In the data rows, the value 128 means zero.
Some points, one per row:
[113 121 149  97  78 102 145 134  95  90 122 108 148 141 153  92]
[122 108 146  82  36 109 142 134  86 114 166 110 165  77 150  99]
[127 124 101 139 147  99 164 126  95 182 174 139 115  65 117 121]
[129 133 112 102  51 110 140 153 130 129 140 133 159  95 176  88]
[131 117 112 122 113 110 164 148  38 143 162 135 126  67 130 101]
[137 145 161 160 171 133 106 128 138 186  89 132 136 173 104 141]
[118 105 134 138 138 154  90 155 127 132 117 126 156 121 136 131]
[ 87 171 121 134 123  78 167 116  57 121 160 155 130  65 179  88]
[201  67 184 139 174 197  43 176 227 122  80 140 112 213 129 178]
[134  90 178  80  73 131 123 159 121  73 111  94 144 147 148  85]
[188 120 192 178 190 212  58 164 192  98  47 109 129 235 105 149]
[134 115 116 131  95 137  70 141 155 121 137 146 141 145 118 118]
[ 77 230 155 191 255 117 118  35 116 225 116 143  69 209  58 196]
[184 100 161 119  86 199  85 174 198  20  86  71 139 206 141 106]
[165 156 203 145 196 172  45 101 181 196  93 143  82 235  75 213]
[103 116 155  91  64 150 104 158 132  72 120  82 172 155 180  87]
[ 64 214  78 155 215  28 241   1  26 255 168 176  90  55  74 148]
[126 165 138 114 155 123 133  93 113 220 141 151 115 138 107 169]
[150  93 132 121 105 168  97 163 187 107 121 108 164 180 152 121]
[128  81 131 104  84 140 135 135 104  58 131  66 137  73 153  93]
[236  67 177 162 125 231   0 241 255 124  55 159  89 234 154 196]
12 more points follow, each with its number after it:
[154 111 173 163 181 196  65 165 192  99  69 109 135 235 105 134] 0
[125 178 158 184 255 177 112  47 118 183 108 129  41 173  47 217] 1
[157  86 143  82  18 160 104 156 163  39 120  88 183 139 168 109] 2
[172  90 146 150 111 179  56 162 205  81  85 121 122 190 129 133] 3
[151  43 110  71   1 179 106 231 177  34 107 109 180 102 211  82] 4
[120 116 163 137 144 105 152 121 102 155 107 126 121 127 140 117] 5
[164  92 142 111  42 142 109 188 142  77 141  92 157 121 170  81] 6
[178 130 133 175 167 147  73 166 175 194 111 182  74 146 127 190] 7
[171  51 168  72  29 174 110 215 160  20 137  73 179 178 179  69] 8
[106 106  64 107  74  43 247 104  75 146 184 119 151   0 144  79] 9
[172 101 187 128 145 188  91 175 178  80 116  99 127 235 129 131] 10
[123 152 120 164 223 121 152  97 134 178 132 146  94 145  75 160] 11
Which two of these numbered points are nearest to each point below, ignoring the 2 directions in which the first points spread most? Their numbers follow each, nearest first.
[179 107 151 151 186 165 101 156 173 154 107 130 108 170  97 167] > 11 6
[164  75 140 134  98 159  61 184 182  80  89 127 122 164 145 126] > 3 6
[120 139 153 117 162 103 148 103  99 152 111 123 105 120 126 119] > 5 11
[ 91 148 110 119  97 101 154 132  91  93 159 143 131  77 158  92] > 3 6
[159  44 150  67  37 156 124 210 138  34 157  96 177 159 163  93] > 8 10
[103 146  63 109  66  85 171 118  92 141 185 141 145  37 126  98] > 4 3
Here are 12 other points, each followed by its number:
[166  97 156 100  52 188 113 177 186  26 107  67 155 185 161  65] 0
[135 102 142 119  90 171 100 186 169  40 107 127 144 147 177 120] 1
[106  55 106 100  18  92 141 168 112  78 153 104 161  59 147  84] 2
[153 152 129 164 173 153  67 114 187 162 117 139  88 185  90 175] 3
[148  90 130 115  61 150 120 180 115  75  91  99 138 117 175  87] 4
[177  67 140 130 140 171  85 165 193 115  98 120 125 168 140 146] 5
[127 175 148 146 180 130 108  73 126 153 133 124 115 163  95 182] 6
[117 145 106 133 107 104 106 116 132 142 155 137 131 118 114 113] 7
[144  85 122  84  59 117 176 132 111  95 142 102 174  71 172  82] 8
[154 166 131 153 179 129 143  48 145 183 130 133  99 129  72 191] 9
[124 131  99 129 137 165 124 148 146 115 113 173 104 126 108 152] 10
[118 144  91 122 140  75 191 111 108 151 164 141 125  77 114 124] 11
Which two of these numbered points are nearest to each point below, ignoring the 2 directions in which the first points spread most? Their numbers follow each, nearest first.
[141 113 111 157 205 123 132  99 154 212 132 163 103 137  79 184] > 5 11
[118  88 136  94  24  99 128 155 107  69 152  98 177 107 199  67] > 7 6
[132 182 152 182 255 160 101  96 188 185 101 146  66 252  45 196] > 0 1
[155 139 141 128 144 188  21 145 197 116  99 149 113 213 128 163] > 7 3
[121 213 135 215 255 100 126  66 119 248  88 176  32 177  39 191] > 4 3
[146 109 117 125 103 126 141 146 145 117 150 128 136 120 130 123] > 11 5
